Some points, one per row:
[-12  14   6 -10   6   6  59 -26   3  30  -7 -19]
[-11   5  -5 -18   9  13  -2   1  11  16  -1   1]
[-57 -47  28   4  15  24 -29  18   7   7  37  39]
[ -1  16  44  35  62   4 -23  13   2   8 -22  17]
[  7  -1 -57  -3 -25  13  -1  -8  -1  -8   5 -10]
[ -2   1 -26   1 -23  23 -12  -6 -11 -32   1   6]
[ 14  44 -60 -10 -39 -33  71 -18   5 -15   0 -50]
[ 17 -24 -11  -4  10  13 -22 -31  13  57  -6 -34]
[ 15  34   6 -33  20 -31  53   5 -27 -13   5 -10]
[ 17  64 -28  -3 -22 -15  66  17 -36 -71 -57  -8]
[-20   6  41   8  44   9  13  10   4  32 -12  17]
[  0  30  12  35  28  13  -6  49 -16 -30  10 -16]
[ 25  45 -45 -12 -68 -37  93 -11 -18 -10 -26  -7]
[  4  23 -34  27 -34  -5 -10 -13   1 -21  11   0]
[ -9 -62  55  31  32  17 -56   4  36  57  22  33]
[ 30  63  20  32 -23 -46  29  -9 -29 -52  -7   2]
[ -47  -96   55   37   80   59 -100   27   42   98   33   47]
[ -64 -103   37   -8   53   76  -94   25   41   69   29   38]
[-15  23   9   7  -9  18  17   8  -2   2 -11 -13]
Here are 16 more points, each followed by its number:
[ 28  29 -11 -29  -9  -6  12 -23   6  16 -38  -4] 0
[  4 -15  44  -6 -12  -5  17   5  17  -7   5   8] 1
[ 47   9 -21  -6  12 -26  55  -3 -18   1   8  14] 2
[ 31 104  22   7  -7 -31  82 -12  -3  -9 -56  -9] 3
[ 17  15  30  43   0 -17  25 -25  -3 -35   0  19] 4
[-75 -86  57   0  62  59 -64  28  33 110  24  67] 5
[-18 -26  -9 -40 -10  18  12  19 -18  30  17  49] 6
[  5 -39  19  -2  45   3 -23   6  15   9  -8 -12] 7
[-13 -72  14   6  38  38 -43  47  30  34  68  14] 8
[-28 -59 -14  35   1  37 -60  -4  36  18  14  50] 9
[ -2 -54  -8   6  53  15 -64   0  26  57  21 -12] 10
[-20 -79  44 -20  27   9 -60  11  22  59  34   6] 11
[-18  11  14   2  -2 -16 -27 -24 -13 -12 -18 -18] 12
[-47 -29  55  14  61  36   3   6  19  45  26  54] 13
[-19  -4  19 -17  14   1  17  22 -18 -11  11  25] 14
[-32 -98  -5  -4 -17   3 -74 -13  39  64  46   5] 15
Which three of these numbered points are nearest to each point below, ignoring the direction in which the first points spread most? Their numbers follow each, nearest first.
[-21  18  50  -4  22  18  25   7   0  27   0  12] > 13 5 3
[-35 -89  -8   0 -11  30 -80  -5  37  76  60  24] > 15 9 11
[ 21  38 -39 -18 -29 -20  57 -13 -33 -29   7  23] > 6 14 2
[ 35  34  -1  -7  11 -14  48 -17   0 -41 -27 -46] > 7 1 10
[-48 -88  40 -13  63  55 -73  34  10  41  30  35] > 14 7 6
[ -26 -114  -15  -13  -18   20  -71   -4   18   69   57    9] > 15 11 10
[ 12 -18  24  -8   3  19  -7  16  20  -1  24  18] > 1 14 8
[-17 -37  47  -1  27  41 -39 -16  20  29 -31  21] > 0 12 7
[ -3 -25  18   1  29   9 -27   7  24  52  63  30] > 2 8 11
[-41 -45  21  -3   8  42 -23   5 -12  38  31  30] > 6 14 5
[ -58 -116   39   -1   41   80 -109   13   24  100   41   39] > 6 11 5
[-61 -68  40  -9  48  29 -89  -3  25  59  11  16] > 12 11 7
[ 34   0   3 -12  -2   4   2  12 -29   2  -9  17] > 2 14 7
[-43 -60  45 -14  21  55 -19  26  19  17  40  38] > 14 1 6
[ 19  31 -21  -7  14 -32  44  19 -35 -56   1 -13] > 14 7 8
[-19 -24  -9 -15  10  16  -4  22 -12  -9  17   3] > 14 8 11
[ 11 -22  48   0  20  -5 -25   6  14  16   4   5] > 1 7 11
[ 14 -16 -36 -21  24 -16   1  21   3 -23  35  -2] > 8 10 7
[-18 -43 -20  38  -7  27 -40 -19 -14   3   6  22] > 9 12 10
